Here are some points, one per row:
[1 -1 27 28 23 10 15 54 -4 13 -48 -102 22 15 29 43 9 -22 -7 -28 23 13 -44 32 -31 34 -20 14 32 2 25 -112 -1 -6 -105 27 -35 4 2 -39 42 -108 14 -12 15 24 -88 -1]
[8 -44 -13 14 11 -41 -44 10 25 -21 -2 -7 -12 -29 0 9 3 -17 -60 -12 -36 -18 9 12 -14 21 -127 12 -6 11 13 6 42 4 1 8 -20 -33 12 15 -12 -34 -17 -45 -25 3 -15 9]
[38 41 43 -2 10 37 -8 17 -67 -1 26 43 9 -25 -83 57 -39 69 34 27 2 26 14 -95 41 -79 36 -73 -15 11 -127 38 -2 37 54 -24 63 -46 37 45 20 36 34 19 8 33 36 13]
[1 30 -4 -10 -23 -8 2 -13 4 10 20 12 -3 21 6 -29 -6 37 -7 9 -15 7 28 -5 21 -6 3 -18 -121 13 -4 24 -11 34 6 -34 16 13 -9 -3 -48 57 -14 -3 9 7 22 13]
[49 20 -13 -6 3 -30 -24 16 -17 -11 30 24 -19 -16 5 -16 10 -2 -15 12 -27 20 19 6 15 -20 -12 -6 -39 45 -28 48 -8 25 -1 -11 28 -21 1 -1 -36 37 0 0 5 32 47 53]
[16 -33 -3 11 14 4 0 -3 32 -6 32 -13 4 -17 12 4 6 -115 15 -106 -6 -4 1 11 -43 11 -18 10 38 20 4 -4 48 -22 -11 19 -21 15 3 -16 27 -5 1 -28 -30 -11 -5 -1]
[0 34 2 20 -20 9 20 -10 10 49 2 -14 2 54 10 -18 -19 32 4 28 9 10 1 11 38 6 16 -27 0 4 -24 -4 -99 50 -3 8 -1 10 6 -5 -39 30 5 10 8 -2 4 13]
[10 -127 -1 5 1 2 -8 -1 26 -34 8 -10 -2 -25 20 24 14 -50 -6 -57 0 -8 23 22 -124 20 -19 21 57 14 28 11 53 -61 -15 52 -9 -22 -4 10 31 -9 -17 -2 -17 -17 -21 -20]
[1 26 -40 -79 -114 2 -7 -66 35 9 42 16 1 16 14 -112 -6 12 -9 4 -3 8 18 24 -7 13 7 7 -11 5 12 26 -4 -3 35 -27 19 7 -40 2 -14 2 -39 9 8 12 13 4]
[17 8 1 16 16 4 19 11 46 13 14 -27 24 1 20 -1 15 -10 13 -12 25 16 -1 38 -4 -4 8 23 27 6 12 -12 11 15 -22 1 -16 27 -9 -127 6 0 -26 4 -24 2 -23 15]
[-63 12 22 -15 -28 16 16 22 11 58 -25 -11 47 34 19 -2 29 16 12 32 28 -39 -50 -2 17 1 27 31 -1 -103 14 -34 -42 -8 8 -14 -23 37 -13 0 -37 -7 24 12 33 -10 -23 -20]
[-12 5 32 13 24 1 22 -11 23 29 -67 -32 24 50 32 -10 10 23 2 14 16 7 -75 21 -7 -16 -22 42 12 -49 32 -53 -36 14 -43 -7 -45 36 15 11 4 -32 8 -8 -5 11 -20 6]
[2 -22 -29 14 3 -13 26 -20 21 -7 28 1 -11 -14 20 -20 -8 -17 6 -2 10 -32 16 7 -55 30 -18 -12 32 18 2 -2 17 -86 -7 2 -14 2 -4 -12 12 25 -20 -5 -25 -18 14 5]
[18 18 32 19 37 23 4 21 -70 -6 5 28 -12 11 -121 16 -12 2 3 7 -1 10 11 -98 14 -56 18 -112 -8 11 -52 27 -6 2 26 -16 18 5 11 24 -12 30 55 27 31 -3 38 -9]
[15 -16 -95 -39 -36 -9 -1 -52 36 7 37 12 -6 -10 7 -44 23 -4 11 -8 3 11 17 25 -3 41 -2 32 2 21 12 15 15 -21 7 2 16 6 -110 4 4 20 -112 -2 7 -7 9 5]
[48 -55 3 27 31 11 -3 56 -10 -49 -19 -22 -5 -46 13 53 49 -84 0 -92 -8 25 22 20 -52 -5 22 30 42 47 28 -22 59 -36 3 98 27 -23 -32 -37 107 -58 -13 16 -127 5 -19 23]
[4 13 2 33 21 -9 15 -1 -76 11 15 4 -17 13 -16 -1 -20 6 12 8 1 -3 5 -31 8 -82 1 -40 15 16 -36 -13 2 41 0 0 -13 20 41 -11 -19 40 36 -2 -10 -11 10 5]
[40 -40 11 -3 6 -120 -62 25 -18 -18 4 23 -30 -10 16 31 27 8 -127 -16 -59 101 11 22 23 12 -52 40 -21 28 18 28 25 -27 11 -3 1 -56 -16 29 55 -34 19 -127 2 76 -13 31]
[-1 2 14 30 37 -1 10 29 12 3 -61 -30 22 0 24 34 -10 -6 -24 -18 -8 -2 -37 8 8 16 1 7 25 2 19 -56 20 4 -66 23 -108 21 29 -8 11 -35 -4 -2 -9 19 -62 6]
[28 14 20 3 44 -11 -13 29 -10 -9 38 25 -37 4 -41 5 -38 8 17 27 -17 0 19 -53 -3 -18 3 -33 14 41 -43 -1 12 19 27 27 42 5 25 28 14 59 29 1 -2 3 25 5]
[3 38 67 39 36 3 -21 28 -75 9 -20 17 -19 16 -51 58 -127 29 11 55 -7 13 -7 -32 48 -70 49 -31 -7 4 -36 12 -27 37 28 11 33 -24 43 54 22 3 50 12 10 32 13 49]
[11 41 10 -5 -14 14 20 -8 -4 -15 14 30 5 5 -18 -3 18 29 7 49 5 15 12 -9 46 17 27 -6 -61 -10 12 18 -3 38 47 -112 33 8 14 31 -122 6 8 14 54 -25 17 -2]
[-127 15 3 -20 -11 26 31 -1 -1 30 -19 3 21 30 -14 -5 18 33 34 35 -4 -15 -27 30 12 30 35 15 2 -124 15 10 -51 -5 -1 -23 -10 21 16 31 -9 -20 17 47 42 -6 -7 -33]
[38 6 3 23 -6 -43 -91 -11 -4 -44 23 42 -92 -40 -18 17 10 -11 -12 4 -94 6 25 -10 -8 3 -40 3 -17 45 1 19 16 -10 22 -6 1 -92 -1 47 28 14 5 -8 14 13 26 -2]
[6 7 -26 -100 -47 5 3 -99 23 11 14 14 -11 -5 12 -61 10 -1 5 19 6 -4 53 -5 4 29 18 -5 -7 -4 5 15 4 -3 9 1 11 -4 -22 -14 -16 26 -37 3 14 -19 24 18]
[-12 -25 15 -11 16 50 4 1 7 -25 9 -2 11 -50 -2 33 24 9 47 5 16 -127 6 12 8 21 22 2 33 -13 29 16 8 -51 -2 9 0 16 -8 15 1 -29 28 30 14 -93 25 -127]
[-20 25 -61 -37 -35 80 59 -36 12 42 -6 -15 86 50 49 -25 54 6 19 15 85 25 1 44 48 50 58 97 -45 -11 49 8 -30 8 5 15 26 40 -33 -59 18 -39 -11 53 8 42 -20 2]
[-97 37 0 -23 -21 24 25 -3 15 2 -49 33 12 28 29 -7 34 32 -1 9 34 -41 -17 13 27 15 -5 6 -2 -80 55 16 -6 -9 25 -32 15 -14 8 26 -17 -18 -20 8 73 -56 7 -33]
[13 -10 -11 29 19 -13 -12 -1 12 -81 22 -11 -11 -81 15 -20 -6 -13 17 -17 11 -15 25 -14 -27 -6 -18 -15 11 25 -9 7 11 -7 -7 3 5 13 -2 -10 -16 36 -7 -11 -13 -18 -7 -4]
[-9 -11 -9 27 5 -24 6 16 5 31 -68 -32 -4 20 14 -9 -25 -1 2 8 10 3 -78 -3 -2 -5 5 -15 18 5 -2 -30 -13 28 -31 2 -39 26 40 -28 -4 8 5 -2 -15 -15 -7 4]
These points spread out most along one direction. How many in every 100 of the points above lie lower along it than each point below? Answers are rounded to whole numbers. More than half of the points above lie lower than the first one.
[0 34 2 20 -20 9 20 -10 10 49 2 -14 2 54 10 -18 -19 32 4 28 9 10 1 11 38 6 16 -27 0 4 -24 -4 -99 50 -3 8 -1 10 6 -5 -39 30 5 10 8 -2 4 13] 27
[8 -44 -13 14 11 -41 -44 10 25 -21 -2 -7 -12 -29 0 9 3 -17 -60 -12 -36 -18 9 12 -14 21 -127 12 -6 11 13 6 42 4 1 8 -20 -33 12 15 -12 -34 -17 -45 -25 3 -15 9] 77
[2 -22 -29 14 3 -13 26 -20 21 -7 28 1 -11 -14 20 -20 -8 -17 6 -2 10 -32 16 7 -55 30 -18 -12 32 18 2 -2 17 -86 -7 2 -14 2 -4 -12 12 25 -20 -5 -25 -18 14 5] 70
[11 41 10 -5 -14 14 20 -8 -4 -15 14 30 5 5 -18 -3 18 29 7 49 5 15 12 -9 46 17 27 -6 -61 -10 12 18 -3 38 47 -112 33 8 14 31 -122 6 8 14 54 -25 17 -2] 10
[1 26 -40 -79 -114 2 -7 -66 35 9 42 16 1 16 14 -112 -6 12 -9 4 -3 8 18 24 -7 13 7 7 -11 5 12 26 -4 -3 35 -27 19 7 -40 2 -14 2 -39 9 8 12 13 4] 43
[4 13 2 33 21 -9 15 -1 -76 11 15 4 -17 13 -16 -1 -20 6 12 8 1 -3 5 -31 8 -82 1 -40 15 16 -36 -13 2 41 0 0 -13 20 41 -11 -19 40 36 -2 -10 -11 10 5] 20
[18 18 32 19 37 23 4 21 -70 -6 5 28 -12 11 -121 16 -12 2 3 7 -1 10 11 -98 14 -56 18 -112 -8 11 -52 27 -6 2 26 -16 18 5 11 24 -12 30 55 27 31 -3 38 -9] 3
[1 30 -4 -10 -23 -8 2 -13 4 10 20 12 -3 21 6 -29 -6 37 -7 9 -15 7 28 -5 21 -6 3 -18 -121 13 -4 24 -11 34 6 -34 16 13 -9 -3 -48 57 -14 -3 9 7 22 13] 17
[49 20 -13 -6 3 -30 -24 16 -17 -11 30 24 -19 -16 5 -16 10 -2 -15 12 -27 20 19 6 15 -20 -12 -6 -39 45 -28 48 -8 25 -1 -11 28 -21 1 -1 -36 37 0 0 5 32 47 53] 23
[-63 12 22 -15 -28 16 16 22 11 58 -25 -11 47 34 19 -2 29 16 12 32 28 -39 -50 -2 17 1 27 31 -1 -103 14 -34 -42 -8 8 -14 -23 37 -13 0 -37 -7 24 12 33 -10 -23 -20] 47
